The rows below fall into families. The same turns and mirrors carry the whole set onto itself and the rows of a family onto each other. For each named row, which other rows are in its family? Write them in the order they are listed.
These 30 rows form 5 families of 6 rows each.
Vap: [-0.88, -0.52, -2.62, -0.54, -2.06, -1.45, -2.08,  3.29, -0.10, -1.83]
Kesov: [-1.89,  0.98,  4.77, -0.32,  1.86,  1.93,  2.02, -2.58,  0.53,  3.36]
vek: [-1.40, -1.63,  2.36, -1.62,  3.46,  1.38,  2.06, -2.98,  1.11,  2.97]
mes: [-0.43, -1.86,  1.82, -2.27,  2.60,  2.04,  1.77, -1.16,  1.38,  4.53]
reve: [-4.42, -0.21, -0.46,  1.16, -2.18, -3.93,  0.29,  2.17, -0.08,  0.51]
Vul: [-0.50,  0.30,  2.47, -1.09,  2.26,  1.80,  2.26, -1.42,  2.56,  4.78]
nosup: [-1.75, -0.38,  3.20, -0.86,  3.35,  4.63, -0.61, -2.09, -0.34,  1.42]
topiz: [-0.44, -0.48,  3.03, -1.66,  2.06,  3.56, -0.29, -2.59,  1.99,  2.71]
voza: [-2.80,  0.33, -1.28,  0.40, -0.38, -2.77, -0.59,  0.40, -0.51, -4.21]
vetep: [-2.71,  2.58, -0.46,  1.46, -1.66, -1.15,  0.92,  2.28, -0.46, -3.98]
nute: [-4.17,  0.60,  3.54,  0.42,  0.34,  1.97,  1.56, -2.76,  1.83,  3.91]
leme: [-0.47, -0.25,  3.00, -1.38,  0.88,  3.75,  0.14,  0.01,  0.85,  4.86]
tipet: [-0.42, -0.37,  3.36, -1.59,  1.81,  3.08,  0.47, -2.60,  2.52,  3.56]
Zeki: [-1.66,  0.13,  2.70, -0.98,  4.16,  2.46,  1.57, -3.08,  1.66,  1.92]
fovi: [-0.86, -2.23,  1.47, -2.55,  3.89,  2.86,  0.65, -1.92,  1.06,  2.75]
femiv: [-1.86,  0.22, -0.45,  1.11, -1.66, -2.86,  0.09,  2.85, -1.58, -2.86]
zoke: [-1.53,  0.04, -0.95,  1.02, -1.68, -2.55, -0.40,  3.12, -1.81, -2.75]
rateg: [-1.33,  1.51, -1.83,  1.12, -1.82, -2.24,  0.50,  4.35, -0.25, -0.78]
tiz: [-1.85,  2.06, -1.30,  0.66, -1.92,  0.01, -0.36,  3.69, -0.67, -3.14]
Derol: [-2.53,  2.01, -0.74,  1.81, -0.70, -3.32,  1.31,  2.12, -0.59, -3.01]
zutan: [-0.50, -0.33,  3.60, -1.30,  2.08,  3.12,  0.65, -3.06,  2.13,  2.77]
Ropo: [-1.88,  2.49, -0.60,  0.90, -2.69, -1.32,  1.10,  3.82, -0.04, -1.97]
Vinu: [-2.05,  1.02, -2.29,  0.97, -0.21, -0.91, -0.74,  2.98, -1.30, -3.46]
Nuz: [-2.12,  0.62, -0.76,  0.56, -2.89, -4.42,  0.62,  2.06,  0.57, -0.90]
Gugot: [-5.46, -0.51, -1.39,  0.93,  0.02, -2.19, -1.23,  0.65, -1.36, -2.66]
Niker: [-4.01, -0.21,  1.73, -0.62,  2.16,  4.58, -1.35, -2.46,  0.66,  1.60]
rus: [-1.67,  0.40, -0.39,  1.08, -1.69, -2.87, -0.14,  3.40, -1.49, -2.23]
Beluk: [-2.66, -0.09,  1.53, -0.78, -0.04,  4.22, -1.02, -0.09,  1.84,  4.97]
doro: [-0.21, -0.38,  1.21, -1.81,  3.52,  3.90, -0.09, -1.06,  1.65,  3.15]
faroz: [-3.27, -1.37, -2.32, -0.23, -1.61, -1.36, -2.60,  3.62, -0.42, -0.32]

The rest of the family of fovi: vek, mes, vetep, tiz, Ropo
The rest of the family of rateg: Vul, Zeki, Derol, Vinu, doro
The rest of the family of Beluk: reve, nute, Gugot, Niker, faroz
The rest of the family of zoke: topiz, tipet, femiv, zutan, rus

